cols: Z M L C W S
(95): [186  90 106  90 104 131]
(4): [185 117 111 111 131 135]
(102): [ 85 109 144 159 154 141]
(100): [118 100  65 116 107 127]
(104): [112 140 132 144 119 108]
(28): [128  74  82 123 124 116]
(17): [189 101 133  95  93  75]
(45): [167 137 156  64 168 126]
back: [135 131]	(4)
down: [131 154 107]	W
loc: [167]	(45), 1
down: [ 85 118 112 128 189]	Z
loc: [75]	(17), 6

cols: K X R H V N Y U E
(74): [112 136 120 154 132 118 131 105 111]
(129): [123 115 102  77 105 123 149 116 109]
(9): [118 109 150 132 133 128 121 129 119]
(53): [130 145 118 167 143 124 136 114 157]
(14): [109 144 137 117  96 114 101 160 128]
down: [105 133]	V
after: [131]	[105]

cols: J A B G F P
(41): [119 166 111  96 117  99]
(63): [111  96 115 187 104 185]
(106): [181 123 114 187 103 169]
back: [ 99 117  96]	(41)
back: [117  96 111]	(41)
after: [103]	[169]
after: [104]	[185]
after: [117]	[99]

cols: dif bati saf fevu zeri bezu nipod bufoz gobuk
(128): [172 151 132 139 142 111 149 117 121]
(188): [168 143 100 137  97 123 101 147 104]
(51): [133  97 143 169 150 142 137 111 132]
(25): [153 105 156 106 144 149 109 105 105]
(99): [129 153 132 129 170 143 135 162 130]
(207): [134 139 142 111 124 155 129 122  89]
(164): [176 129 149 126 149 124 140  98 116]
(77): [128 165 120 143 159 125 149 161 139]
(190): [161 145 139 128 154 132 135 129 110]
(113): [134 121 119 135 125 136 118 139 144]
(176): [125 142 126 130 144 133 131 147 129]
back: [111 142 139 132]	(128)
after: [159]	[125]
loc: [104]	(188), 9
down: [149 143 155 124 125 132 136 133]	bezu
loc: [136]	(113), 6
after: [123]	[101]
loc: [98]	(164), 8

cols: kivib befil danuk gadu Zula
(5): [129 146 145 119 129]
(20): [157 179 144 135 131]
(31): [147 179 144 119 129]
down: [119 135]	gadu
loc: [131]	(20), 5
loc: [146]	(5), 2
back: [131 135 144]	(20)
asked: [129 146 145 119 129]	(5)

cols: Gezi girep sumu linef rige Zur vamaf Sevuk Gifus
(10): [144 111 123 122 138 155 147 118 120]
(12): [132 114 116 148 117 137 125 125 127]
(16): [121 148 130 115 124  93 113 139 149]
(118): [142 111 123 122 138 155 147 118 120]
(62): [132 112 122 130 148 141 138 117 128]
(72): [128 118 122 137 138 143 132 139 112]
(93): [129  97 114 115 135 178 171 133 131]
down: [138 117 124 138 148 138]	rige
down: [118 125]	Sevuk
asked: [128 118 122 137 138 143 132 139 112]	(72)
back: [118 147 155 138 122 123 111 142]	(118)
after: [133]	[131]
down: [123 116 130]	sumu
back: [124 115]	(16)

cols: logi nog Vakoz mufuf zedem pev Kilu
(52): [109 128 102 161 149 193 134]
(97): [150 140 147 144 116  99 122]
(123): [124 129 124 143 141 139 126]
(78): [139 136 141 154 124 115 113]
(103): [132 141 127 140 127 139 136]
(84): [109 128 102 161 149 193 135]
loc: [147]	(97), 3
after: [132]	[141]
down: [141 124 127 149]	zedem

cols: nuze kuno Gusi Lobin
(184): [116  75  94 131]
(89): [ 97 130 120 112]
(6): [119  86 103 130]
(124): [163 174 103 122]
(194): [113 139 137 108]
(107): [ 91 118 117 120]
(46): [146 115 129 136]
(168): [139 163 171 103]
(47): [118  82 100 131]
(156): [141 144 170 100]
after: [116]	[75]
down: [136 103 131 100]	Lobin
down: [137 117 129 171 100 170]	Gusi
down: [115 163]	kuno
down: [103 103 137 117 129 171 100]	Gusi
back: [103 171 163]	(168)

cols: Muzi zunof tol nolo vofa pevo pino zofu mik gozev
(22): [122 129 125 162 124 100 157 134 156 155]
(8): [134 139  89 104  88 139 149 121 130 115]
(82): [122  80 158  79 166 183 101 159 127 130]
(40): [132 100 158  79 166 183 101 159 127 123]
after: [88]	[139]
down: [ 88 166]	vofa
down: [157 149]	pino
loc: [104]	(8), 4
back: [166  79 158 100]	(40)
loc: [121]	(8), 8

cols: Pasa Lem Gudo Fes
(110): [127 125 114 147]
(76): [128  94 154 154]
(35): [109 129 113 110]
(36): [130 139 153 157]
(91): [ 74 115 114 147]
(37): [119 124 136  93]
(26): [ 95 128 111  76]
after: [95]	[128]
loc: [115]	(91), 2
down: [114 154 113]	Gudo
loc: [111]	(26), 3
loc: [153]	(36), 3
back: [111 128]	(26)
back: [147 114 125]	(110)

cols: tibo zaman bebu nolin Zoku
(116): [138 125 136 128 128]
(108): [140 124 122 120 106]
(119): [145 133 145 180 110]
(147): [138 144 136 128 134]
(114): [140 124 133 120 106]
loc: [110]	(119), 5
down: [140 145 138 140]	tibo
down: [128 120 180]	nolin
asked: [138 125 136 128 128]	(116)
down: [145 136 133]	bebu
after: [144]	[136]

